Each path below is one point turned by a fixed rotation once a step. After each direction that follows a path, write how fast that rotation turns it, in degrees a step (0 if it stays still).
Each turn is a multiple of 5 degrees from 10 to 175, or 0.
Each row of a path follows its step; steps can be skipped.

step 2: [ 16 -22 -15   8 -27  24  26  29   8  11 -29   6   8 -29  29  20   3  42
  26   3  16  15  16   2  11 -12  21   2  12  20 -15  20  14 -30 -20 -19
  40  41  23   0 -29   5  -9   1 -14 -16 -16   4  -6  30   7  20   0 -31
  -6  33   8  27 -13 -18   3  -9 -27 -20  -8  20 -17 -33  -1  29   2]
step 7: [  1  15   8  37   1 -30 -21  32  -9  21   5 -29  16  -9 -23 -16 -31  10
  -8  11  16  -3  28   9  10   8   3  15 -29   8 -55  33  16 -24  15 -29
   1  21  -2 -20   6  -5   3  20 -18  -5   4  10  28  11   9 -29  36  36
  13  16  -6  33  12 -20 -28  -8   3  -7   6  14  -4  33 -18  22  22]
step 11: [  8   0 -30   0  -4   8 -47  24  -7   4 -16   6  24  -1  13   1   4  17
  16 -14  31  21  -3 -20   9  -8 -18   5  40   6  -4  -8  12 -34  -8 -36
  29 -19 -14 -15 -11  27  -5  41 -28 -40   7 -26  29  27  28  14 -30  15
   0  13 -24  19 -12  -5 -14 -10  22 -24 -15   1  27  30   1  14   0]
step 12: [ -5   4 -17   1  37  13 -26   0  31  20  17 -26  59  17 -44   7  -5  13
  26  -5   8 -13  -9  10  26  -3  28  24  -1  12 -15 -14  -7 -40  -5  -1
   9  27  -8  -8   9   0  -8  11 -26   6 -19 -24  34 -30   3  29 -24 -40
 -15  -5  22   8  27   9  13  -2 -18 -11  -9 -13  19  14  -1 -23  13]
step 13: [ 36  21   0   7  46  27  22   3  -2 -13  32 -44 -13  -1 -16 -28  -4  11
  -1 -16  32  13 -10  15  16  -3  -3  11 -17  11  -3 -20  -1 -25  43  17
 -21 -13  29  12  25  -3 -17 -14 -44  26   2  14  20  28   2  18  20 -17
 -25  12 -11  -2 -23  16 -18 -24 -10 -18 -12  24  -3  -2 -31 -16  -4]
step 15: [-27  -4   3  -7 -19  -4 -10 -32  37  -6  -6  -9  29  -1   7  -9 -27  -7
  -4 -23   4   0  18  -2  39  17   0   3  32  -1   1  -6 -20 -30   1  -2
  34  -6 -21 -38   1  16 -22  -1 -34 -10 -28  25 -50  -7  18 -35  -2  -6
 -13  13 -15  -1 -13 -20   1   8 -38  -6 -44  -2  25  27 -18  15   8]
step 19: [-35   5  -1  21 -17  26 -16  18  31 -16  -5 -24 -10 -29  14  36  -4  -8
   2   7  27   4   4  16  16  29  -1  -9  -6  28 -20 -14  11 -47  18  -1
 -41  23  10   3   2  30 -29  -3  -4  16  15   1 -23  19   5 -35  -3  18
 -37  -3  30  14 -27  -6   0   9   4 -34 -27 -15   6   0  39  -7  13]
step 28: [ -6  12   8  -1  27  11 -22   4  11  -9  26 -39  25 -16   9   3   4 -31
   7  -4  38  -9 -33   4  16 -11  -6   4 -21   3  -9 -18  -2 -46  33 -15
  33  47  -8   5  -5 -10 -30  -2  11  13 -18  -2  19 -10  -8   2 -12  -6
 -54  18 -19  -3   9  19  -5 -11  19   3   4   7  48  20   6 -35  19]
Speeds:
[  6 -11   3  -4   2   2   2  -6  -6   0  13   5  -4   1  -2   6   2   6
 -10   2   0  -1  -2  -3  -2   1   0  -2  -3  10  -2  -3  -2   6  -5  -4
   1   4   5   0   4   1  -3   2  -4  -3   5   3   2   3  -5   5   3 -13
  -4  -2   1  -8 -11   2   2   0  -1   3   8   2  -1   5  -3   4   8] | 90
[ -8   0   7   5   3   4  -4   3 -10  -6   6  -4   1  -4  12   5  -1  -2
   5  -4  -2  11  -8   1  -1  -4  -2 -14  -1   3  -2  -1  -5   6   0   4
   1   7   2  -5   1   7  -1  -4   1   1  -6   0  -9  -1   4  -3  -2   3
   1  -1  -7  -3  -2  -8  -1  -3  -3  -3   5  -5   2   1   1  -7  -3] | 80
[-2  5 -2 -3  3 -8 -1 -7  4  2  5  0  8 -1 -1 -3 -2 -4 -2  5  0  0 -1  8
 -7  9  1 -4  8 -3 -2 -1  0 -7 -4 -4 -2  1  1  1 -1 11 -9 -2 -1 -2 -7 -2
  8  2 -2 -8 -4  7  2 -2  7  0 -1  8  4 -6 -2  3 14 -5 11  2 -3 -2  2] | 90
[ 5  1 -1 -8  0 -1  5 -4  2 -6  7 -4 -4  5 -5 -4 -1 10 -1 -2 -4 12  3  1
  1 -1 -8  2  1  1 -3  7  2 -1 -7 -2 -3  6 -5  1 -7  2 -2 -2  1  5 -6 -5
 -9 -5 -3 -4 -2 -5 -8  2  6 11  1 -2  2 -6 10  1 -8 -7 -2 -2  3 -6  4] | 110
[ 12  -7   0  13   6  -5   1   3  -2   1   4   5   3  -2  -8   6   1   2
   3   2  -5  -4   4   8   5   5  -2  -9 -11   1  -3  -3   6   2  -1  -1
  -1  -2  -1   6  -1   4   0   3   5  -7 -10  -4   5  -5  -6   0  -4   6
   4   3  -4  -1   5  -9   4   5   6  -2  -3  -3  -3   0  -2   3   1] | 160
[  0   3   0   0  -1  -1   0   5  -1   0  -2   0  -4  -1   5   3  -8  -4
  -8   0  -4   4  -9   4   0   2   4   7  -4  -3  -9   0  -2  -2  -6  -4
  -5   0  -7 -17   0  -3 -10   9   2 -10   4  -7   3  -6   1   1   0   2
  -9  -1   6  -8   0  -2   1   6   0   0 -10   2   2   5  -2  -3  -4] | 90
